128 stands for zero in the data rows.
Here are some points, each followed by its number:
[ 96 123 141 158 111 170 176 149 100  55 146 155 139 154 196 119 100  94 117  36 161 103  33 131] 0
[113 147 122 152 123 161 180 163 213 221 122 166 131  85 126 177 162 115 112  66 141 109  62 147] 1
[176 143  87 147 140  74  90 130 130 142 134 100 152 154 113 158  80 153 160 160 161 133 170 124] 2
[ 52 160 141 108 154 191 171 114 112  89 123 165 155 146 131  68 116 106 124  75 132 165 139 122] 3
[236 185 124 106 104  15 145 165 117 138 113  60 131 174  82  96 108 209 205 208  86 155 253  64] 4
[153 153 119 112  95 136 142 167 180 164 178  78 123 192  91 108 125  79 125 120  98 165 131 132] 5
[110 186  76  94  93 152 152 118 107  25 123 190 162  79  89 155   5 109 169 115 128  52 138  56] 6
[183 143 175 163  83  97  76 109 112 125 186 117  92 148  21 137 182 179  91  49 145  79 177 182] 7
[ 73  84 137 164 138 179  81  83 168  73 183 182 125 156 118 171 133  77  92  47 146  86  95 110] 8
[ 89 150  89 176  72 185 183 179 148 109 126  96 141 116 182 178 143 106 101 141  91 168 122 148] 9
[ 86  96 147 106 203 170 141 137 132  91 130 133 143 139 134  81 155 107 104  32 149 118 120  86] 10
[140  92  54  89 195 139 137 103 143 163 126  79 109 135 175 131 112  90  75 191 133 159 154 164] 11
[200 128 102 164 106  55  92 169 136 184 188  66 159 158  89 137 146 105 141  68 108 197 195 141] 12
[ 81 134 149 181  98 137 141 118 162  59 123 144  77  62 195 130 206 117  96  69 117 147  78 255] 13
[131 226 133 175 116 120 187 211 171 102  38 156 113 147 215 178  96 147 168 201 167 141 200  75] 14
[110 104  83  95 110 111 114 160 113 186 158 129 172  81  75 126 153 172 127 152  76 117  71  69] 15
[235 148 161 163 153  69  99 181 134 166 102  72  83 215 142 120 137 165 122 114 120 136 141 126] 16
[155  90 126 166 215  78 178 122  94 200 194 109 163 195  86 143 136 194  96  89 112 141 148  90] 17
[126 115 107 107 132 117 155 132 129 171 130 192 159  84 133 163 155 117 178 189 121 110  98   0] 18
[149 107 137 117 138 163 132 116 165 140 140  74  91 144 119  91 187 118 160 155  98 118 161 101] 19
[162 128 136 106  52  76 146 147 153 131 165  79 102 121 119 108 115 158 193 168  91 163 154 114] 20
[ 20 117 142 111 135 184 187 130 183 111 128 153 124 103 135 155 173  86 107  56 121 122 100 198] 21
[ 72 102 187 139  99 155  61 125 170 101 151 182 113 135 167 130 114 101 142 119 186 100  46 181] 22
[156 112  98 122 123 100  96 117 130 149 199  88 128 160  65 141  86 138 175 166  98 143 193  91] 23
[180 192 112 145  37 190 146 103 138  78 143 163  81  94 105 138 130  89 117 142 133  98 137 146] 24
[252 169 124 134  53  85  77 102  86 172 126  67  57 110  76 146  63 154 165 162  88 104 146 163] 25
[146 184 110  70 115 162 172 139  96 158 119  66  89 152 150 144 138 160 102 191  81 184 163  66] 26
[ 68 117 174 145  97 177 130 117 166 137 122 151  94 113 138 123 153  89 171  90 143 130  81 146] 27
[144 139 103 117 129 137 166 134 161 162 109 119 144  67 118 155 138 114 139  59 141  89  47 198] 28
[159  82 121  57 173 114 115 109 112 157 135  13  88 147 148 164 188 182  43 210  15 155 149 121] 29
[ 83 103 157 132  86 135 183 112 159 144 149 204  93  95 141 149 136 115 183 151 149 105 139  60] 30
[ 48  95 175 131 150 168 123 122 147 152 102 168 124  96 166 121 165  95 152 117 140 116  51 138] 31
[ 56  90 127  85 111 116 136 113 105 120 191 191 174 134 123 104 101  84 137  75 165 132  51 141] 32
[104  74 139 175 159 164 139 125 162 135 173 172 137 140 131 146 180 117  51  41 148 124  46 147] 33
[255 163 141 149  49  72  82 108  79 150 129  68  42 111  82 155  48 166 160 170  98  94 159 179] 34
[197 144 109 173  92  89  84 121   5  89 124 157 148 129 152 148  21 159 155 189 172 128 138  92] 35
[152 111  91 108 117  91 101 115  38 136 134 128 146 100 117  95 138 164 141 182 134 124 142 115] 36
[117 178 144 123 148 117 144 164 133 191 105 127 140 127 165  93 128  77 214  56 165 153 102 127] 37
[ 68  77 153 138 108 155  90  98 102 144 184 177 133  70 111 132 116 121 134  96  84 127  17 129] 38
[ 83 113 147 162 105 125 161 107 183 128 135 197 112 121 136 181 126 123 134  91 148  88  97 144] 39
[178 100 130 215 136 128 131 151  61 133 179  84 101 167 180 105 144 168  85  36 134 173 108 186] 40
[158 132  52 103  77  81  78  99  69 229 255 122 180  83  39 135 124 118 106 108  65 173  70  96] 41
[157  86 145 131 203 131 163 121 166 255 164 112 156 166  63 103 212 141  31 162  77 145 105  80] 42
[136  97 111 126 169 140 126 173 178 201 175  40  95 157 144 114 160  93 115 105 108 151 113 129] 43
[ 90 105 158 110 161 136  64  65  84  50  98 197 140  93 163 128  71 112 180 176 184  63 106  73] 44
[ 82  65 134 167 144 154  55 110 191 115 166 169 183 132 118 160  87 116 127  74 135 104  53  90] 45
[142  58  92 116 155  85 129 132 123 145 198  14 138 195 112  78  79 107 163 123  85 199 144 125] 46
[ 92   6 149 162 150  96  67  64 156 161 231 147 122 153  73 100 144 131 105 117 157 146 125 141] 47
[165 156 124 168 148 109 138 155 146 144  70 129 153 134 107 131 166 142 153 110 180  98 196  96] 48
[ 79 139 178 160 120 169 148 124 156 124 110 152  83 122 152 127 161 112 145  59 163 132  97 172] 49
[142  70  50 143 127  89 122  65  16  47 207  75 167 101 104 133  18  93 118  49 100 132 152 176] 50
[102 163 140 109 150 178 129  81 192 107 108 115 103 155 184 137 148 105  32 160  87 103 126 147] 51
[ 99 121 167 130 120 178 133 134 142  49 134 171 125  77  92 116 169 119 169  87  94  55  84  51] 52
[119  89  85  36 195 130 127  84 146 143 133  96  97 169 183 136 142 102  65 237  85 159 150 123] 53
[155 151 188 154  35 168  75  89  77  37 179 143  97 193 150  74  98 137  74  90 151 165  94 189] 54
[146  78 113 215 168 155 130  92  99 123 147 148 111 163 167 127 148 143  68  50 170 130  94 198] 55
[151 106 157 182 114 137  97  87  90  87 127 154 105 151 144  80 134 110 110  87 171  94 105 150] 56
[105 154 158 135  78  98  51 171 124  88 107 147 145 131 213 117 102  17 189  81 175 199 142 190] 57
[115 167 113 105 131 140 156 113 151 102 101 175  99  83 210 164 185  58 116 140 125 128 100 172] 58
[146 118 105  69  85 104 120 139 100 160 188 146 156 100  80 116 209 198  75 120  65 121   0 129] 59
[152 162  97  94  48 166 156 174 107 117 191 146 147  96  95 159  99 121 124 179   5 127  85  30] 60
[166 143  77  92  76 106 108 126  80 200 219  91 158 108  48 134 120 134 121 103  56 160  83 108] 61
[113 113 155 169  76 110 137 108 167  96 148 169  82 111 120 193 106 112 145 107 143  74  99 186] 62
[ 26 111 154 108 144 179 195 140 194 119 126 160 102 126 134 139 183  79 116  58 127 103 103 188] 63
[196 135 152 110 149  87  96 152 124 141  93  89  87 167 129  77 151 166  47 140 134 163 164 132] 64
[175 131 146 110 133 107 115 112  78 206  67  75 110 169 186 108 130 150 131 246 134 169 182 120] 65
[122 139 131 150 151 167 158 102  92  92 101 166 153 136 126 110 126 123 148 120 119  81 122 107] 66
[152 145 114 107 137 121 135 149 174 171 117 101 113 129  95 160 190 132  93  95 127 110 146 180] 67
[ 50 203  99 104  82 138  96 155 149  64 103 182 163  65 142 173  78  64 139 139  88 153 120 105] 68
[168 163  71 108  70  77 141 115  56 143 109  95 136  19  93 194  94 119 219 216  99 100 212  74] 69
[207 133 106 111 140  50 114 151 118 151 185  68 120 140  93 120 153 184  88  88  68 158 129 143] 70
[ 89 133 134 171 101 161 129 144 185  96 146 129 109 157 115 133 100 136  96 144 121 132 128 135] 71
[108 136  76 154 120 141 163 128  92 113 112 126 156  49 176 151  74 150  96  97 180 102  81 176] 72
[133 118 143 138 143  73  66 146 143 128  65 109 121  77 135 160 156 177 187 197 120 107 149 116] 73
[114 140  99 119  87 129 169 121  83 163 135 144 131  39 149 146 170 155  99 156  58 164  93 180] 74
[146 155 178 143 132 115 122 113 163 120  80 179 100 122 160 143 126 118 138  81 150  65 114 189] 75
[106 101 129 151 171  95  91 134 163  74  48 115 122  79 150 188 171 117 169 107 164  89 132 193] 76
[130 106 183 164 152 106  67 154 137 109  54 109 104  92 136 139 172 171 179 161 139 101 147 122] 77
[ 97  72 137 205 110 106 110 129 168 141 191 146  91 143 153 129 185 129  93  98 111 180  88 154] 78
[168 217  82 110 109 113 171 139 103  64 127 150 137 123 134 154  73 105 147 172 112 127 173 113] 79
[ 85  54  91 107 188 128 141  86 121 138 169 120 122 143 117 151  85 102 166 132 143  89 177  94] 80
[ 97 112  68 130 134 122 123 104  46  62 134 141 182  85 144 180  30 141  82 120 129 140  90 171] 81
[234 174  98 123 137 118 175 177 125 148 135  71 124 177 101 111 102 138  98 148 117 149 192  75] 82
[ 81 162 158  93  94 126 139 106 139 119  82 218 154  53 121 163 123 135 172 184 129  85 115  90] 83
[ 69 123 164 154  94 184 137 118 144 139 118 148 100 113 134 111 135  98 154  78 153 133  81 150] 84
[178 105 186 125 184 116 130 153 177 196 116  51  72 170 102 114 163 204 122 175 142  89 186  46] 85
[ 21  88 112 178 165 112 141 148 216 127 117 141 172 123 129 167 174 115 149  50 131 148  75 124] 86
[128 119  64 156 143  93 140 147 157 152 141  88 177 103 109 161 186 142  82 118 125 177 162 169] 87
[184 118 168  89 108  40  54 189 125 132 102  58 112 140  86 107 113 177 125 193 104 159 190  94] 88
[104 178  82 133  93  90 141 123  61  92 142 175 191 121 145 179  71 115 116 147 137 190 147 134] 89
[140 132 123 136 165 105 144 131 141 149  83 127 114 118 159 105 125  90 142 104 187 111 143 186] 90
[ 98 164  94  95 121 164 196 106 161 115 122 190 157 109 105 112 139  47 190  97 114 137 124 124] 91
[117 151 140  66  98 141 128 135 169 194  95 118 138 140 135 120 195 119 121 181  77 136  81  94] 92
[168 140  77  90 101 132 201 124 101 148 154  73 132 164 111  27  88 143 108 174 133 208 197 141] 93
[182  82 106 198 158 102 147  60  95 120 201 132 107 188 119  85 123 121 106  96 183 185 192 162] 94
[129 104 113 161 145 157 142 110 149  95 204 155 143 200 150  94 114 101  71  93 135 187 111 142] 95
[158 148 115 193 116 176 133 156 169 122 102  53 153 211 141  70 121 119  61  54 173 170  95 193] 96
[181 179 103  49  78 188 112 116 160 107  94 167 138  44  71 168 177  48 162 142  78  67 131  62] 97
[191 196 104 142  45 192 132  86 126  76 142 154  82  93 102 137 114  95 119 141 124 105 135 162] 98
[132  77  76 153 110 114 116  52  33  14 201 103 148  84 123 131  12 115 114  46  90 127 148 173] 99
[ 81 165 169 168 133 164 171 111 161 137  45 215 107 118 112 174  95 141 207 204 172  78 182 106] 100
[ 56 144 137 127 105 207 137 117 155  93  92 211 135  54 190 150 174  92 163 130  93  47  72  76] 101
[ 67 124 132 115 148 100  95 125 130 124 135 180 180  44 138 126 130 129 158 147 143  77  59  33] 102
[175  74  72 102 197  91 176 108  31 142 116  71  93 123 196 109 103 161 118 228 179 134 247 153] 103
[125 122 174 120 117 113  74 163 225 175 170  93 116 183  17  95 186 175 111 118  52 145 106  96] 104
[129 145 110  72 105 112 155 146 203 195 149  93 115 140  98 138 186 101 137 192  36 185 162  97] 105
[154 135  65 106  86  95  98 124  82 212 225 123 179  94  55 144 108 130 120 102  64 160  65 104] 106
[104 166 123 146 120 164 175 152 203 196 112 191 142  93 131 169 146 110 123  71 157 112  67 148] 107
[148  86 130 182 161 166 147 131 144 134 108  62  88 184 163 123 122 170  85  90 134 152 133 197] 108
[110 145 123  88 119 115 121 193 199 194  60 132 159  59 142 152 187 112 204 158 108 107  82  53] 109
[143  90 159  85 128 128 115 108 128 123 200 186 112 126  70 103 154 115 137  68  99  53  51  92] 110
[203 171 195 110 100  83  53 138 150  48  66 147  96 197 151 150 135 230 125 220 130  68 126  68] 111
[142  95  78  92 201 144 149 115 165 151 112  84 107 140 177 130 117  95  73 176 119 149 162 156] 112
[ 85  61 138 134 113  91 100 121 134 131 176 106 103  76 108 196 195 188  40  94  73  88  75 159] 113
[131 126 177 135  63  63  58 139 155 125 145 184 160  73  41 179 161 229 112 136  42  95  19 120] 114
[167  99 113 166 163 150 159 155 128 255 176   9  93 147 108 100 154 190  42 110 123 194  99 152] 115
[ 35  97 196 148 160 177 114 116 109 131  79 197 120  79 190 121 141 104 158 118 157 121  52 137] 116
[ 93 156 117 109  88 136 146 151 145 107 130 157 156  29  97 170 127 169 170 154  65  88  82  63] 117
[164 195 107 109  68 189 155 112  97  39 118 136 104  90 104 104 111 108 183 129 118  74 130 111] 118
[125  85 127  92 138 122 134  85 109 125 254 153 137 182  74 105  91  68 114  40 119 113 115  75] 119
[ 67  87 130 130 123 123 146 101  91 102 125 165 132  29 109 198  49 113 195 109 129  30  71  72] 120
[151 126 103 114 129 155 150 161 127 109  59  77 109  95 182 109  73 121 181 201 159 108 140 129] 121
[ 91 126 132 110 172  95 128 165 140  83 124 122 165 139 153 159 128 104 129  91 134 167 139 142] 122
[228 201  80  77 140 117 144 147  49 216  98   0 122 135 121  79 114 169 110 222 103 169 194 167] 123
[ 88 141  43  54 106 199 214  87  89 194 218 111 125 141 144 107  97   5 108 136 115 187 141 136] 124
[180  72 134 110  68  64  38  90  97 135 141  26  88 134  80 155 115 141 120 123  96 121 112 245] 125
[ 53 104  48 109 116 199 189  76 144  40 176 166 161  71 139 157 136  59  97 115  68  94  94 170] 126
[ 55  71 163 159 102 130  97 119 194 156 139 119  78 142 189 150 160 127 155 150 155 143  87 148] 127
[ 29  78 148 104 169  96 104  85 124 153 105 194 180  64 116 148 147 126 167 144 115 104 154  60] 128
[ 76 194  85 144  97 178 223 174 166 175  82 108 156 146 180 122 157  40 150 141 148 214 192 128] 129
[142 124  83 142 169 162 171 104  93 153 153  66 132 178 133 103 111  20 159  66 171 170 221 138] 130
[174 161 163 110  97 110 108  93 136  82 112 195  84  89 151 115 145 162  88 100  90  80  47 237] 131
[128 124  92 124 114 139  85 107 118  66 207 124 149 158  77 143  58 193  45 156  56 147  95 123] 132
[ 88 101  81 123 122 152 144  94  74 111 139 143 135  79 127 120 114  57 138 135 128 129 148 133] 133
[ 87 170 179  92 124  97 198 201 188 162 104 161 121 159 161 141 189 170 143 139 113  67  42  69] 134
[138 155 170 168 159 102 124 186 120 202  90  85 143 141 156  92 119  89 218  45 199 148 134 147] 135
[137 139 120 129 117 197 138 106 130  94 119 102  96 120 119  98 157 101 143 134 119 106 147 119] 136
[186  90 160 101 125  92  60  82 169 211 168 121  96 188  98 108 157 114 116 186 134  96 105 109] 137
[185 143  61 120  72  72 130 113  46 146 120  75 138  27  75 184  98 136 217 198  79  96 215  78] 138
[161 162 186 136 118  90 108 115 158  95  73 190  86 106 147 160 127 128 145  94 136  32 117 187] 139
[136 128 127 116 161 124  69  97 126 119 167 162 166 214  94 109 115  99 112 119 148 161 192  52] 140
[ 71 115 125 121 129 202 142 104 148  76 120 189 130  67 186 141 186  79 144 136  92  45  78  96] 141
[222 188  83  76 118 128 120 142  58 198  97  22 130 115 135  91 136 154 113 202 120 146 161 186] 142
[ 91 134  74 160 113 185 192 158 146 128 121  75 155 133 183 159 156  93  59 121  97 177 112 164] 143
[101 105 141 107 148 127  53 126 133 130  84 130 145 121 134 150 103 127 104 146 149  80  82  49] 144
[ 52 173 148 154 176 172 214 167 171  98  37 167 129 149 211 144 181  59 159  83 181 128 169 155] 145
[148 111  80 153 138  96 100  87 116 202 204 131 156 163 102 124 106  92  58  99 115 153  90 151] 146
[ 68 130 127 149 129 167 176 153 148 123 153 210 160 133 146 133  77  63 166 116 135 151  96  28] 147
[154 124 156 135 191 133 110 153 109 102  27  97 138 171 180 100 116 189  87 158 160 124 170 168] 148
[ 72  87 132 158 125 172  97 101 168  77 198 186 152 157 113 159 149 101  81  38 138 108  76 117] 149
[125 171 142  55  82 134 143 138 166 178  69 135 137 123 158 122 180 125 139 206  96 125 100  93] 150
[199 130 149 116 133  62 107 171  74 128  73  51  94 129 164 105 128 205 171 228 111 134 198  77] 151
[114 179 159 122 103 110 119 112 157 113  77 228 140  73 106 161 107 140 140 132 175  36  98  95] 152
[111  90 108 112 114 138  82 107 130  84 209 123 138 137  99 138  86 163  56 146  52 132  79 104] 153
[207 150 128 151 168 105  91 120 105 146  94 131 128 212 160 160  80 175  85 185 179 125 157 105] 154
[ 34 131 151  97 122 170 169 125 115  27  89 205 149  83 205 160 122  91  94  75 155  90  78 144] 155
[132  62 116 149 180 124  99 114 139 114 150  81 106 160 173 118 144  82  68  57 174 130  61 191] 156
[ 84  97  90 144 173 193 133 104 127 131 152 112 151 118 158 141 177 104 106  99  87 140 107 145] 157
[145 104  91 139 204 163 115 101 116 167 134  18 114 189 169 108 186 120  99  91  92 181 150 184] 158
[145 126  95 189  92 200 129 116  24  68 157  99 104  84  93  91  86 112 117  61 187 142 128 210] 159
[162 159  69 109  74 135 143 131  98  82 119 146 161  88 107 128  38 172 167 199 103 122 149  78] 160
[163 157 102 106  95  82 157 172  92 167 136  63 154 103 115  94 101 129 213 175  81 190 167  94] 161
[104 153 162 129 100 144 120 146 156  97 180 108 111 206 167  96 179  84  91  88 165 162 145 183] 162
[128 100 165 145 162 157 116  95  87 138  71 108  67  96 153 110 108 123 170 163 154 119 152 161] 163
[155 130 152 113 105  75  71 120 147 148 154 155 145 100  29 134 134 159 170  88 109  74  89  93] 164
[ 63  71 141 147  89  91 137  51  46  76 225 179 132 162 148  99  67 141  95  95 154 158 122 141] 165
[ 92  74 137  95 111 138 129 104 123 142 197 172 144 152 101  95 123  95 135  70 146 127  65 120] 166
[107 134 148 173 148 158 133 119  84  98  86 137 129 123 150 108 120  79 139  92 194 129 153 159] 167
[ 89 114 174  75 120 115  84  92 124  72 101 226 113  90 125 198  93 138 229 226 171  19 117  33] 168
[ 97 135 167 131 119 191 149 134 148  53 128 186 121  91 103 118 179 107 183  79  92  59  71  64] 169
[ 69  43 145  73 162  84 153  96 163 200 168 135 131  78 109 162 194 134 154 110 119  92  60 107] 170
[ 69 136 131 111 173 143 180 151 139 126  79 146 139 109 168 107 135 134 101 107 162 141 150 123] 171
[125 111  85 133 157 140 124 117 109 126  72 143 158  65 160 131  70  87 140 167 182 119 134 141] 172
[ 98 128 137 123 106 195 165  55 101 131 150 214 115 119 116  75 102  61 142  97 157 126 111 146] 173
[141 123 129 171 150 131  94 140 188 120 112  82 162 226 127  73 103 155  27  55 200 166  91 201] 174
New points follow, each followed by the numbers of its two nearest points above, nearest first.
[137 128 189  87 155 169  90  81 163  91 107 169  83 187 186  81 185  92  70 163 160 123 143 119] 51 162
[103 125 166 183 143 174 148 125  94  95  73 139 114 123 150 115 114  77 170  75 199  95 158 155] 167 90
[151 101 101 116 102  92  81 101 121 126 189  91 115 140  79 156  88 138 165 175  94 122 181 109] 23 2
[107 107  83 106 178 135 121 112  96 215 143 134 177 123 166 164 184 128  84 109 142 129  56 157] 157 146
[157 110 159 191 113 143  92  91  93  84 130 159 110 151 135  76 143 121 100 101 167 105 108 152] 56 167
[128 108 174 135 119  70  76 140 161 139 152 156 161 107  52 137 141 181 142  66  97  96  60 100] 164 114
[ 78  47 134  89 160  88 138 102 146 190 170 132 135  81 104 160 174 133 135 112 118 100  73 118] 170 15
[158 136 135 129  93 117 153 123 102 169 129  70  68 139  99 147 176 135 116 124 127 136 201 155] 67 19
[ 28  78 140 120 169 111 109 100 132 135 117 201 182  77 129 140 168 115 153 133 128 108 133  90] 128 102
[106 159 145 113 141 157 127 116 220 111 121 106  98 187 182 129 183 113  38 149  87 122 128 151] 51 71
[ 84  73 153 206 102 106 127 151 166 132 190 141 102 146 156 116 168 146 106 102 124 189  83 135] 78 127
[ 29 133 150 165 182 152 191 208 178 116  58 169 147 157 174 124 117 149 105  69 175 144 143  74] 171 145
[162 107 101 114 115 119 123 137 164 171 217  87 125 197  88  95 115  84  97 106 111 185 137 126] 5 146
[ 72  54 156 162  82  79 121  52  16  65 253 168 121 165 154  93  55 135 123  79 152 171 123 168] 165 99
[114 133 115 197  81 194 121 134  44  69 157 118 114  70  86 118  83 130 126  59 157 133 104 203] 159 72
[126  79 126  51 172  90 109 107 115 187 144  39 113 149 156 169 200 176  28 202  11 190 121 111] 29 53
[172 136 193 153  71 112  83  90  83 100 196 125  90 152   0 107 158 172  87  27 116  76 174 184] 7 164
[177 124 134 140 157 105 171 138 171 216 146 121 113 118  82 160 146 158  97  52 132  88 112 157] 67 1
[182 139 146  67 110 100 104 119  84 176 128  98 111 134 116 121 117 128 159 168 128 114 114  63] 36 20
[137 123 158 179 100 142 103 104  96  88 126 163 112 145 146  89 138 128 130  93 167  96  88 106] 56 66
[127 114  98 108 110 123 171 128 117 124 151 197 139  81 137 146 150  93 173 168 100 114 104   6] 18 30
[100  67  98 126 149  99  98 100  81 130 149 124 141  35 109 144 174 151 118 134  43 142 111 173] 74 113
[105  95 137 125 198 105 117 199 218 165 128  75 124 176 182 156 210  67 170 103 135 170 110 122] 43 122
[117 151 103 101 168 165 190 124 158 142 102 157 163  98 112 116 135  80 196 101 106 112  99  99] 91 66
[124  79 125 137 139 130  83  52  81  69 147 117 113 135 117 153  78 100 189 114 129  94 179  84] 80 133
[155 149 137 134 113 124 175 138 115 184  83  64  85 136  99 146 188 159 107 133 125 131 210 141] 67 48
[165 141  87 152 137  81  91 126  98 124 132 103 146 144 109 142  71 143 145 147 166 130 179 147] 2 23
[ 55 121 146 163 113 187 140 139 211  73 145 181 123 137 125 146  98 129 104 123 119 101 108 120] 71 39
[ 60 147 146 129 138 135 140 135  92 142  50 199 167  62 156 165  84 140 160 208 156 125 111  91] 83 172
[115  99 136  99 137 135 152  86 114 100 207 187 139 178  72  98  75  62 110  38 137 107 120  49] 119 166
[ 52 178 149 138 143 185 214 149 184 106  57 190 126 154 195 142 187  43 162  93 169 124 162 141] 145 63
[152  58 195  84  76 131  87 124 129 128 215  95  51 142  86 102 173 117 152  83  79 109  25 126] 110 166
[142 138 126 164 159 105 122 149 165 147  80 148 160 137  97 148 177 141 151 117 178  92 165  81] 48 77
[ 81 118 155 107 193 181 152 154 154  99 137 155 146 147 142  89 175 127 102  61 141 132 119  63] 10 3
[ 89  98 139 136 128 138 126 108 124  95 142 124 107 156 133  84  93 109 107 140 144 148 150 104] 71 136
[148  74 148 116 194 132 143 118 168 255 170 100 162 148  58 102 213 120  42 172  65 147  83  76] 42 92
[ 98 108 146 116 146 108  62  71  77  55 120 192 141 111 137 115  37 117 181 162 183  77  93  72] 44 144
[125  83 128  89  99 124 129  85 107  96 255 164 126 169  71 120  80  53 132  34 118 103 107  72] 119 166
[101 106  81 133 152 121 124  89  54  60 149 135 179 102 126 162  49 136  65  84 121 146 102 175] 81 99
[ 87 134 150 106 164 130 170 176 150 123  65 140 126 115 171 110 159 145 112 138 144 129 164 103] 171 122
[ 25  96 123 182 157 119 147 161 233 137 112 138 170 122 144 163 198 114 152  57 123 158  85 115] 86 21
[ 94 105 117 174  96 114 131 165  84 118 129 118 156  86 186 167 169 172 124 135 108 150  94 188] 74 9
[ 73 149 133 113 141 189 168 106 104 110 158 135 118 171 109  56 123 111 114  50 118 189 148 170] 3 95
[ 83 150 123  84 101 104 135  96 139 147 107 210 167  63 104 156 117 138 147 152 105  97 109  97] 83 117
[ 77 117 190 133 180 134 119 116  96  77 100 192 163 133  91  92 118 156 137  84  96 110 145  95] 66 3
[119 100  84 119 136  88  81  92 156 226 208 146 158 157  86 151 130  75  91 139 100 152 113 114] 146 106
[186 231 107 154 102 124 190 146 147 114  73 166 131 112  46 102 194 167 118 136 125  97 171 127] 48 67
[143  77 117 130 130 136  96  54  87  95 151  94 119 121 118 156  83 105 197 122 126 100 193  90] 80 23
[149 129  94  87 152 143 173 119 177 170 111 105 134  61 113 151 150 114 127  97 129  78  77 183] 28 67
[ 96 142 175 152 141 147 160 112 179 157  31 198 102 116 139 165 113 170 185 212 161  88 177 109] 100 83
[115 118 119  77 139 133 134 161 113 190 114 104 155 113  98 132 191 188 108 152  89 119 114  65] 15 92
[160  82 173 185 155 110  78 163 204 164 148 101  98 197  90 100 201 181  90 119 136 150 120 115] 104 78
[163 141 126 124  71  78 160 148 144 139 184  98 116 116 111 119 127 160 180 133  90 162 163 123] 20 161
[108 144 110 154 120 160 157  94  74  50 115 136 162  95 144 117  73  41 176  35 190 103 136 176] 167 133
[236 121 147 145 157  67 107 179 136 201  97  79  97 207 124 116 141 171 117 143 109 122 123  93] 16 64
[173 153 102 129 166 122 128 138  63 125  20  97 117  27 148 163 147 177 183 206 113 100 186 107] 73 121
[127 105  87 116 118 109 184 148 124 157 155 188 138  92 132 151 152  81 189 182 101 140 106   0] 18 30
[ 83 110 121 117 153 164 151 114 133 129 133  97 155 149 133 153 134 138 128  61 123 112  77 168] 157 28
[164 120 121  98 202  81  79 172 137 181  95  62 144 142 103 110 154 156  85 147 140 155 160 125] 64 88
[186 130  96  94 107  93 159 102 130 160 199 147 151 162  44 121  62 147 144 158 118 120 163  32] 23 2
[148  85 172 179 163 115  78 170 202 158 144  95 106 188  84 118 191 168 115 119 134 143 124  98] 104 85
[ 47 142 160 132 105 166 148 131 107  35  61 187 125  81 134 156  92 154 120 102 121  57 102 137] 155 66
[241 195 114 120 114 130 115 122 101 111  86  90 101 155 100 132  77 154  93 177 116 146 248 158] 82 64
[ 38 142 146 145  97 199 125 120 154 101  84 227 142  82 189 161 160 108 183 152 105  42  79  69] 101 141
[144 129 106 167  94 153 131 147  96 103 117  87 102  90 175 183  76 115 161 184 144 109 133 138] 121 172
[ 75  77 111 146 179 160 154 119 147 129 137  60 102 193 167 114 130 149  60  82 149 156 114 177] 108 156
[197 155 151 119 114  57 111 179  65 138  82  77 110 129 168 115 127 189 181 229 118 138 200  80] 151 65
[ 80 163 141 142 132 129 162 163 141 137  85 178 178 118 135 134 136 149 133  99 151 155 113 109] 171 122
[133 108  61 119 155 115 119  79  57  59 142 146 174  98 119 165  48 125  92 109 146 114 127 171] 81 99
[ 78 125 182 147 149 126 109 127 192 175 114 138 110 166 179 199 189 154 103 107 153 141 128 155] 127 49
[137 137  97 186  86 201 125 114  25  56 153 126 107  54  87  94  81 142 102  62 175 155 132 206] 159 72
[175 159 154 110 136 188 113 193 212 133  24  74 115 136 168  96 148 100 147 165 172  88  98 151] 121 90
[185 140 184  85 106  38  53 187 135 114  93  73  98 143  91 122 109 175 129 197  88 145 184  91] 88 151
[136 135 193  82 147 158  68  92 186 107 123 181  90 175 175  82 195  80  84 178 139 108 127 110] 51 19
[ 67 161 132 148 148 122 161 171 157 144  84 179 184 119 127 139 139 154 144 101 146 148 112  91] 171 122
[ 76 104 154  98 145 143  87  86  77   0 126 180 110  94 174 143  48  65 185  79 131  71 125 106] 44 155
[156 164 115  75  74 192 106  97 164  90 104 181 131  72  69 149 162  53 161 134  99  56 110  78] 97 118
[108 192 162 222  88 151 147 180 119  85  78 172 122  99  91 137 138 189 125  99 148 108 175 116] 48 66
[144 130 191 189 124 112 101 119 100  65 156 114  87 144  56 142 127 181  51  36 136 105 181 209] 7 56
[ 72  98 188 151 135 144  85 108 197  35  94 206 104 120 165 160 127 172 127 154 188  44  65 137] 22 39
[103  82 122 177 162 184 169 113 135 110 129  89 104 164 170 137 108 136 101  67 152 138 128 186] 108 55
[ 74 119 178 106 120 132  96  85 163 126  71 236 123  99 113 155 145 212 102 236 117  82 124  86] 83 152
[184 130 172 113 185 139  67 143 137 135  73 120 114 156 199  65 185  79 134 124 171 140 156 148] 90 64
[121  60 165 186 140 134 125 119 173 164 184 125  97 181 204 101 183 108  66 106 126 198  66 181] 78 156
[110 164 153 131 102 130 107 138 166  93 178 117 123 181 157 108 172  77 114  84 158 149 144 171] 162 95
[255 165 119  99 122   0 131 170 111 165 115  62 130 206  42  95  94 203 225 204  76 138 251  48] 4 88
[106 169  85 131  91  91 135 126  84 115 152 164 189 141 143 182  73 111 122 158 123 200 140 142] 89 79
[123 165 107  78 170 156 247  72 158 168 114 208 152 122 114 118 115  52 121 131 151  90 155 102] 91 173
[166  73  72  98 186 103 162 111  48 158 137  52  94 138 191 118 130 142 121 201 169 154 226 169] 103 11
[193  95 176 103 199  96 140 164 151 215 123  23  92 164 111  99 177 212 113 192 141 127 199  63] 85 64
[150 140  93 109 133 177 165 152 135 127  24 103 103  76 178 127  78 107 183 181 176  71 146 115] 121 172
[ 16  80 152 111 160 110 102 106 144 124 110 210 186  54 121 156 165 114 169 161 107 102 142  77] 128 102
